[[-72.7  -3.2 -73.8  43.5   6.4 -16.0  33.3  26.6]
 [ 35.5 -16.1 -23.3  49.1 -56.2 -32.1 -12.1  66.2]
 [-53.4  17.5  -4.2  47.5  41.6 -74.0  68.7  36.6]
 [  5.2 -58.0  61.5 -44.9  39.6 -22.1  46.9 -53.6]
 [-30.0  47.4 -39.2 -35.6  11.1  51.0  35.2 -20.9]
 [ 15.0  62.2  68.1 -18.7  58.4 -31.0   4.9   0.5]
 [ 19.0 -32.3  48.1  40.9 -13.7 -49.2 -44.9  19.6]
 [-67.2  -3.8 -68.1  26.8  -5.5  34.1  -7.9 -19.0]
 [-29.1 -57.6   3.5  44.3 -27.1 -78.0  46.6  11.4]
 [ 58.0 -23.9  56.3  25.0  -2.7 -34.4 -23.1  53.0]]
->
[[ 35.5 -16.1 -23.3  49.1 -56.2 -32.1 -12.1  66.2]
 [  5.2 -58.0  61.5 -44.9  39.6 -22.1  46.9 -53.6]
 [ 15.0  62.2  68.1 -18.7  58.4 -31.0   4.9   0.5]
 [-67.2  -3.8 -68.1  26.8  -5.5  34.1  -7.9 -19.0]
 [ 58.0 -23.9  56.3  25.0  -2.7 -34.4 -23.1  53.0]]

[[  5.0  29.0  -3.7  34.5   0.1  58.5  -7.4  20.1  21.2  17.7  37.1  41.6
   40.2  27.8]
 [-16.2 -27.5 -14.2 -27.7   4.1  41.9 -45.7 -60.4  37.8 -51.6 -36.4  42.0
  -57.0 -47.6]
 [-53.9  -2.1 -54.5  10.3 -62.9   1.3 -26.6 -21.6  48.8   5.4  -1.4  30.4
    1.3  -3.3]
 [-48.3  33.4 -40.4  22.8 -49.2 -31.5  -2.8  19.0  -8.1  14.5  20.9 -59.5
   23.1  21.6]
 [ 21.8  39.0  11.1  -8.3 -13.7  12.6  21.5  64.1 -30.8  50.6  51.6 -34.3
   69.3  58.2]]
->
[[-16.2 -27.5 -14.2 -27.7   4.1  41.9 -45.7 -60.4  37.8 -51.6 -36.4  42.0
  -57.0 -47.6]
 [-48.3  33.4 -40.4  22.8 -49.2 -31.5  -2.8  19.0  -8.1  14.5  20.9 -59.5
   23.1  21.6]]

[[-12.2  -1.5 -11.0 -23.1 -13.8  -5.0]
 [ -7.1 -31.0  -5.6 -14.7 -11.5 -18.7]
 [-43.0   6.2 -43.1 -44.3 -50.2 -18.3]
 [ 21.8  -2.1  17.6  14.2  20.7  17.2]
 [  6.4 -19.6   7.9  -6.8   8.3   7.1]
 [-12.8 -58.7 -17.2   1.4 -13.5  30.1]
 [-20.8 -49.2 -25.6  -5.5 -23.9  21.9]
 [ 37.9  -3.9  31.8  31.0  39.5  36.4]]
->
[[ -7.1 -31.0  -5.6 -14.7 -11.5 -18.7]
 [ 21.8  -2.1  17.6  14.2  20.7  17.2]
 [-12.8 -58.7 -17.2   1.4 -13.5  30.1]
 [ 37.9  -3.9  31.8  31.0  39.5  36.4]]

[[ 44.1  61.9 -39.1 -14.1   7.6 -27.9  -6.7]
 [ 15.3 -13.7  62.6  -7.7  -6.9  58.8  22.8]
 [-34.7 -45.4   0.4 -12.3  46.6  37.3  46.4]
 [  3.3  29.2  65.8 -39.5  17.0  59.1   5.6]
 [ 30.5  55.2 -16.8 -15.0 -10.0 -39.2 -38.5]
 [ 51.3 -22.2  -2.6  24.3   5.9   3.5  18.5]
 [-11.6  53.0  39.3 -57.9 -71.1 -37.5 -41.9]
 [-57.3   0.1  45.1 -30.2 -24.7 -14.6 -45.1]
 [  6.0 -57.4   2.3  40.1  27.8  34.4   6.9]
 [ 30.4  10.0 -14.6 -27.1  74.8  54.7  46.1]
 [-51.2  12.1 -25.6  -9.5  31.8  -2.1  20.7]
 [-47.6  19.9  28.2 -55.6 -21.1 -11.9 -44.8]]
->
[[ 15.3 -13.7  62.6  -7.7  -6.9  58.8  22.8]
 [  3.3  29.2  65.8 -39.5  17.0  59.1   5.6]
 [ 51.3 -22.2  -2.6  24.3   5.9   3.5  18.5]
 [-57.3   0.1  45.1 -30.2 -24.7 -14.6 -45.1]
 [ 30.4  10.0 -14.6 -27.1  74.8  54.7  46.1]
 [-47.6  19.9  28.2 -55.6 -21.1 -11.9 -44.8]]

[[-14.4  41.8]
 [-39.2  68.4]
 [ 24.6  24.9]
 [-36.6  28.8]
 [ -2.0  55.4]
 [ -7.3 -24.4]
 [ -4.8  79.2]]
->
[[-39.2  68.4]
 [-36.6  28.8]
 [ -7.3 -24.4]]

[[ 14.3  22.1  14.3  19.7 -15.4  20.4  17.4 -16.6]
 [-12.2  16.9 -10.5  -6.7 -32.4 -10.7  -9.1 -29.9]
 [ 67.5 -32.8  52.2  58.6  15.9  69.7  57.1  13.1]
 [ 25.9  10.4  20.1  29.4 -40.6  31.1  26.3 -40.3]
 [ -7.2 -11.3  -7.9  -9.7  15.5 -10.8 -10.7  17.7]
 [ 58.8 -13.0  46.3  55.9 -19.5  64.1  53.6 -22.1]
 [-22.2 -18.4 -17.6 -22.5 -16.8 -26.1 -21.1 -19.3]
 [ 48.8  19.0  37.7  47.3  46.4  54.3  41.7  51.5]
 [ 26.8   6.1  23.7  26.3  30.3  30.6  24.3  29.0]
 [ 49.2   4.8  39.1  50.3 -30.6  56.1  47.1 -31.7]]
->
[[-12.2  16.9 -10.5  -6.7 -32.4 -10.7  -9.1 -29.9]
 [ 25.9  10.4  20.1  29.4 -40.6  31.1  26.3 -40.3]
 [ 58.8 -13.0  46.3  55.9 -19.5  64.1  53.6 -22.1]
 [ 48.8  19.0  37.7  47.3  46.4  54.3  41.7  51.5]
 [ 49.2   4.8  39.1  50.3 -30.6  56.1  47.1 -31.7]]
